A single turn carries every row of the set below to another of its rows. Some are shown first; where does it send the rows asked next?
Goga: [-0.51 -0.39 -1.49  3.19 -2.44 -2.59  0.98  3.34  0.73  1.63 -0.92 -3.21
 -3.40 -1.11 -2.13  1.02 -2.46  1.52]
galug: [ 1.47  1.07 -0.73  1.25 -1.68  0.62  3.41 -0.17  2.56 -0.20 -6.09 -0.30
 -1.32  0.97 -1.31 -0.34 -3.36  0.69]
nif: [ 0.83  0.75 -0.91  0.48  3.56 -1.54 -1.97 -3.53  0.32 -0.84  0.93 -0.64
  2.76  0.57  0.42  1.81  2.91  2.94]
Duzo: [ 2.87 -0.28  5.57  1.72 -1.19  0.94  4.87  0.10  0.12  1.47 -3.37  0.65
  0.60  0.10 -0.89 -0.39 -1.02  0.57]
teko: [ 1.45  3.04 -2.37 -0.69 -2.24  1.56 -1.70 -0.38  1.31 -2.58 -0.42 -1.87
 -1.34 -2.98  3.42 -0.74 -0.14 -1.08]
sar: [ 0.65 -4.67 -1.14 -0.59 -0.36 -1.47 -1.55  0.73 -2.02  1.98  0.11  1.97
  4.47  0.83  1.13  1.97 -2.72  2.08]
pera: [ 0.98  2.65 -4.27 -2.32  0.64 -1.75  1.35  0.75 -2.57 -0.21  2.23 -1.49
  0.57  1.37  2.57 -0.02 -1.97  0.70]
sogat: [ 0.46 -0.22  2.32  1.33 -0.51  0.41 -4.35 -0.41  1.65 -0.18 -3.63  0.60
  0.74 -1.95  4.13  1.58  2.13  0.39]
palol: [ 2.07 -0.95  3.60 -0.47 -0.84 -2.38 -2.42 -0.99  0.88  1.89  5.11  0.78
  0.79 -0.95 -1.79  1.53 -2.09  1.43]
Nufu: [ 0.51 -0.74  2.90 -0.81 -3.99 -4.88 -0.98 -0.28  1.59 -2.80  1.61  3.27
  1.45 -0.20 -1.33 -2.32 -0.63  0.67]
buvo: [ 0.76  2.61 -1.63 -0.65 -1.19 -0.71  0.15 -3.99  2.70  1.04 -2.24 -0.90
 -2.51 -4.75  0.14 -0.88  0.42 -0.70]
Kirev: [ 1.42  1.67 -0.06  1.39  1.72  1.67 -1.43 -0.12  3.02 -0.11  3.78  0.74
  0.00  1.11 -4.93  1.08 -2.07  0.00]
Numav: [ 1.55 -2.42 -0.16  0.23 -1.93 -2.58 -0.25  3.33 -1.74  1.95 -1.29  1.67
 -2.50  1.92 -4.65 -1.22 -1.30 -1.19]
Nofip: [ 0.29 -0.95 -0.49 -1.68 -0.10 -2.15  2.44 -2.15 -2.97 -3.25 -0.84 -3.32
  2.52 -1.23  2.42 -1.17 -0.14 -0.09]
ditug: [-0.22  1.42  1.82 -0.08 -3.51 -1.57 -1.40 -1.01  0.47  1.17 -1.62  4.95
  0.38  1.07 -2.56 -1.74  0.47 -2.93]
veruz: [ 1.39 -1.99  5.41  1.88 -1.18  1.43  1.99 -1.78 -0.88 -2.58 -0.27  0.85
  0.35 -0.73  0.16 -3.03  1.94 -0.67]
Fize: [ 1.51 -0.50 -2.48  1.01 -0.32 -0.41 -6.32  1.27 -0.39  2.09 -1.52 -0.46
  0.00 -0.30  0.22 -0.92  2.64  0.35]
vigud: [-0.11 -0.33  3.20 -1.51 -0.36 -0.09 -2.51 -2.19 -1.75 -0.13 -4.14  2.89
  1.21 -3.99 -0.09  2.53 -0.12 -0.07]
boto: [-0.15 -1.28  1.99  2.75 -3.87 -1.81  1.21 -2.80  2.72 -2.82  0.24 -2.33
  1.29 -2.37 -2.89 -1.48 -0.63  2.16]
Zase: [ 2.90  0.87 -0.34 -1.49  0.39  2.76 -0.49  2.10 -2.00  1.32 -3.03 -2.32
  0.78 -0.65  2.85 -1.97 -1.51 -2.58]
vume: [ 4.76  1.63 -0.13  1.63 -1.22 -1.96 -1.02 -2.73  2.99 -4.25 -0.31 -1.53
  1.29  0.37 -3.76 -1.40 -0.90  0.81]
Ruro: [-1.23 -0.51  0.50  0.66  1.55 -3.91 -1.58 -0.02 -3.33  1.68 -0.97  0.56
  2.02  2.04  2.97  1.24  0.52  2.85]
pupo: [ 1.03 -0.14 -5.58  0.97 -0.26  0.33  2.37 -1.65  0.89  3.13  2.68 -0.62
  0.91  0.25  1.33 -1.39 -1.75  0.49]
ligaf: [ 0.65  5.18  0.57  2.96  1.37 -0.56  0.48 -0.23  2.08 -1.24 -2.93  3.11
  0.28  0.76 -2.88  0.77 -1.72  0.64]
lafo: [-0.21 -1.98 -0.77  3.26 -1.46  0.77  3.23  0.06 -0.91 -0.43  2.37 -2.33
 -1.10 -2.83 -1.46  1.20 -2.59  4.13]
voku: [ 1.51 -3.66  4.24 -0.99 -0.21 -1.02 -0.23  2.39 -0.50  2.82 -1.04 -3.21
 -1.61  2.80 -1.94 -0.36 -1.24  0.31]
puli: [ 1.28 -0.62  4.14  0.68 -0.30  1.48  2.68  2.78  1.13  1.83  4.17 -0.23
  0.21 -0.60  1.24  1.09 -1.92  0.09]
Kigi: [-0.38  2.07 -2.25  2.78 -0.29  1.24 -0.47  1.76 -2.30  0.84  0.91 -1.92
 -0.26  2.37 -5.93  0.88 -0.34  0.29]

Ruro turns into sogat
vigud turns into buvo
Fize turns into Zase
Where do these go?
lafo turns into palol
Duzo turns into boto
voku turns into veruz
Goga turns into puli

